In the rows, zero is written as 128.
The rows of Z fall into several groups, and each row is roughly a mix of its group's hidden directions.
Z, 114 rows:
[[ 96 134 123 162 102 160 111  79 118 173 107 122 142]
 [136  92 145 153 120 159 105 126 170 106  77 148 108]
 [ 92 144 128 146  92 149  98 100 135 163  74 125 127]
 [143 170 133 138 160 147 104 105 134 180 169 145 140]
 [ 88  66 144 115 141 160 127 156 160 114 112 135 121]
 [149 110 172 130 167 110 136 125 121  93 187 133 136]
 [105  88 146 162 118 145 131 100 107 116 153 179 100]
 [ 98 144 147 106  92 152  86 120  92 167 154 140 130]
 [137 102 139 188 123 150 123  80 103 125 154 154 130]
 [129  61 127  89 136 145 151 161 142 116 115  97 126]
 [124 133 100 177 111 177 112  92 138 156 126 111 155]
 [122 160 149 140 175 113 133  98 119 154 184 127 151]
 [ 83 192 135 119 124  85 111 147 121 128 120 150 126]
 [ 78  77 156 136 102 140 118 143 127  86 104 125 131]
 [ 86  87 167 119 101 110 133 119 111 113  81 133 107]
 [151 185 129 175 108 122  93  95 118 132 129 151 132]
 [161 153 139 122 150 117 117 129 104 143 176 184 105]
 [ 88  54 125 112 124 150 162 134 124 118 132 116 119]
 [164 168 137 109 150 105 109 150 110 141 158 178 111]
 [129 117 148  81 176 125 123 177 162 139 115 149 117]
 [112 116 199 111 137  96 123 110 109 111 146 152 103]
 [138 161  99 167 121 165 107  95 128 165 150 118 158]
 [ 94 155 145  79 105 125  94 167 144 127 102 104 135]
 [ 95 101 175  99 115  89 138 131 103 107  96 136 105]
 [186 148  92 140  96 133 133  88 109 154 118 109 120]
 [132  93 136 155 130 121 158  84 122 124 114 171  80]
 [117  75 178 120 140 107 148 121 110  93 145 147 103]
 [101 139 175  94 150 117  97 167 163 113 111 116 143]
 [111 117 145 144 136 120 141 105  84 123 192 108 162]
 [ 84 177 132 125  78 126 103 103 105 141 146 111 136]
 [114 101 126 167  97 135 143  89  87 106 170 142 121]
 [156 121 174 153 185 135 104 118 141 135 147 130 163]
 [ 82 128 138 153  85 125 107 138  82  95 151 138 148]
 [162 175  85 155 128 147 118 116 125 148 175 126 145]
 [114 118 120 129 159 115 179  94 105 149 185 124 126]
 [145 153 151 118 152 107 108 156 176 112  75 142 115]
 [118 110 147 177 119 142 125  81  95 123 173 152 129]
 [102  57 130 129 123 151 166  98 121 131 133 103 122]
 [ 60 151 143 156 104 118 116 102  95 131 149 140 140]
 [118 124 140 177 100 151 109  79  93 131 161 146 134]
 [ 91  76 128 144 111 134 156 108 120 118 105  80 152]
 [165 166 139 112 154 114 107 147 115 146 158 182 110]
 [106 106 104 146  73 132 147 102 110 111 109 152  84]
 [137 178 120 150 138 106 130 103  95 142 186 142 143]
 [ 94  85 149 131  99 139 109 164 128  77 102 130 132]
 [127 116 150 137 173 161 110 109 141 181 137 170 121]
 [ 83  79 149 119 154 140 161 103 128 147 155 101 140]
 [103 158 121 134  82 168  72 131 118 153 130 134 142]
 [132 143 114  76 146 109 138 179 162 130  92 109 122]
 [ 95  82 134 153 103 138 143 106 127 101 102  80 149]
 [ 99  87 193 121 131 100 127 126 118  95 103 119 128]
 [151 192 131 157 113 101  94 132 126 109 113 162 124]
 [115 106 170 129 159 116 115 160 168  83 100 145 124]
 [162 111 128 122 135  94 153 158 104  72 164 116 138]
 [145  80 118 100 124 145 139 159 162 113  79 120 103]
 [123 140 140 175 108 133 121  63  96 139 151 118 147]
 [178 142 131 121 149 120 121 139 180 125  75 137 106]
 [161 163 128  94 153 109 112 169 133 140 132 176 104]
 [171  87 147 162 160 115 155 102 144 104  98 128 123]
 [171 135 137 130 145 113 108 180 148  77 120 118 154]
 [132 179 123 113 118 129  94 148 151 142  99  83 165]
 [155 201 118 151 125 120  96 111 134 150 121 155 124]
 [165 160 137 110 170 118 117 147 128 143 172 171 115]
 [119  63 140  94 151 132 168 136 136 124 129  88 132]
 [124 105 135 161 127 142 139  87  91 135 176 169 113]
 [101 125 164 159 130 145 107  72 107 170 133 134 145]
 [ 95 100 117 122 122 140 148 133 168 113  87  72 142]
 [142 170 115 113 114 135  96 149 147 141  96  80 166]
 [118 159 143 164 139 114 120 100  92 130 188 137 155]
 [129 179 127 131 101 135  95 116 113 147 140  83 173]
 [158 133 128 145  77 143  84 134 133 106  74 123 129]
 [168  78 146 135 123 137 130 126 155  92  79 109 120]
 [163  87 135 156 177 123 162 105 131 127 139 163 110]
 [151 151 124 105 140 127 108 162 169 136  74  96 147]
 [150  76 140 135 176 118 166 130 132 114 141 162 103]
 [ 98  98 115 136 108 137 151 120 148 107 100  63 151]
 [145 111 139  95 150  99 154 169 150  74 144 116 116]
 [114 177 130 104 130 148  79 159 150 161 118 119 155]
 [109 108 148 151 120 141 127  92  85 133 183 162 119]
 [100 101 156 105 112 101 129 151 130  99  65 117 119]
 [ 68 180 148 114 135 110 106 130 119 156 140 123 153]
 [ 97  77 122 148 111 146 150 108 137 110 105  78 149]
 [158 119 138 133 131 107 145 134 120  65 184 110 133]
 [124  69 157 165 132 132 140 113 133  85 119 159 106]
 [ 88 159 128 110  69 141  88 143 126 125 107 106 136]
 [114 173 107 126  74 140  95 125 114 142 121  90 154]
 [120 194 122 153 141 110 119  98 118 154 161 159 129]
 [126 111 123 174  88 142 128  91  87 103 160 115 145]
 [125  91 145 123 128 114 168 115 122  77 179 107 116]
 [182 155 130 101 159 109 121 155 169 130  94 124 122]
 [142 155  87 165 121 171 119 100 146 152 157 108 152]
 [117  55 142 103 144 154 147 138 147 123 121  92 135]
 [ 87 123 187 108 108  90 121 115 120 107  96 116 116]
 [155 159 140  91 160 111 119 157 140 137 151 175  95]
 [179 158  90  89 125 107 151 135 130 153 105 107 113]
 [158 165 105 159  98 125 125  80  90 150 148 122 133]
 [121 116 159  92 127  98 121 164 126 110  85 163  92]
 [110 180 134 120 106 152  75 127 124 166 136 117 156]
 [147 157  72 161 112 156 127 115 128 142 150  97 161]
 [136 144 113  72 162 100 151 176 151 134 120 109 125]
 [123  87 142 106 126 134 125 167 163  96  73 123 114]
 [143 160 155 179 125 147  78 100 127 128 141 141 156]
 [120 106 124 167 108 145 135  87  87 131 171 161 114]
 [140 123 154 101 166 119 114 167 176 120  81 120 133]
 [116 158 131 134  81 157  76 121 107 146 133 104 161]
 [114 157 105 156 107 160 101 102 125 183  98 129 146]
 [139 161  89  87 129 109 144 162 155 142  89 102 122]
 [ 91 111 142 148 127 160 111  88 130 181  93 143 127]
 [112  86 112 150 121 141 157 115 132 105 129  68 162]
 [146 162 121 167 121 127 122  82  92 145 174 131 146]
 [129 119  84 100 117 107 168 165 146 103  92 116 102]
 [157 106 136 112 193 120 149 148 160 139 114 159 109]
 [111  64 115 108 144 158 169 117 127 148 154 108 123]
 [119 104 119  89 163 102 173 168 135 111 148 144 103]]
Here is one row of each group, with its name. Which group are the others in?
[125 132  76 162 105 166 124 120 137 147 101  94 163] : (9)
[ 96  74 147  84 146 131 149 160 144 117 113  98 134] : (30)
[ 91 131 117 149  74 147 119  92  97 135 142 158 100] : (125)

[133 140 112 103 117 109 135 161 165 108  67  94 127] : (125)
[180 123  92  97 155 128 151 170 149 126 132 146 102] : (30)
[142 140  92 168  75 136 135  82 105 130 114 110 128] : (125)
[120  94 137  95 117  92 165 152 123  76 128 116 101] : (9)
[125 143 119 124 169 104 169 109 109 152 190 132 131] : (30)
[146  99 136 160 168 120 162  91 128 131 143 172  99] : (125)
[148 101 105 181  88 143 139  95 101 100 135 114 140] : (125)
[202 143  97 102 147 120 146 133 147 149 114 118 111] : (30)
[ 93  72 139 149 110 141 151  98 133 103 116  87 137] : (9)
[ 87  73 140  86 151 132 156 149 144 129 122 102 127] : (30)
[103  88 166 137  94 103 136 111  82  96 115 137 114] : (9)
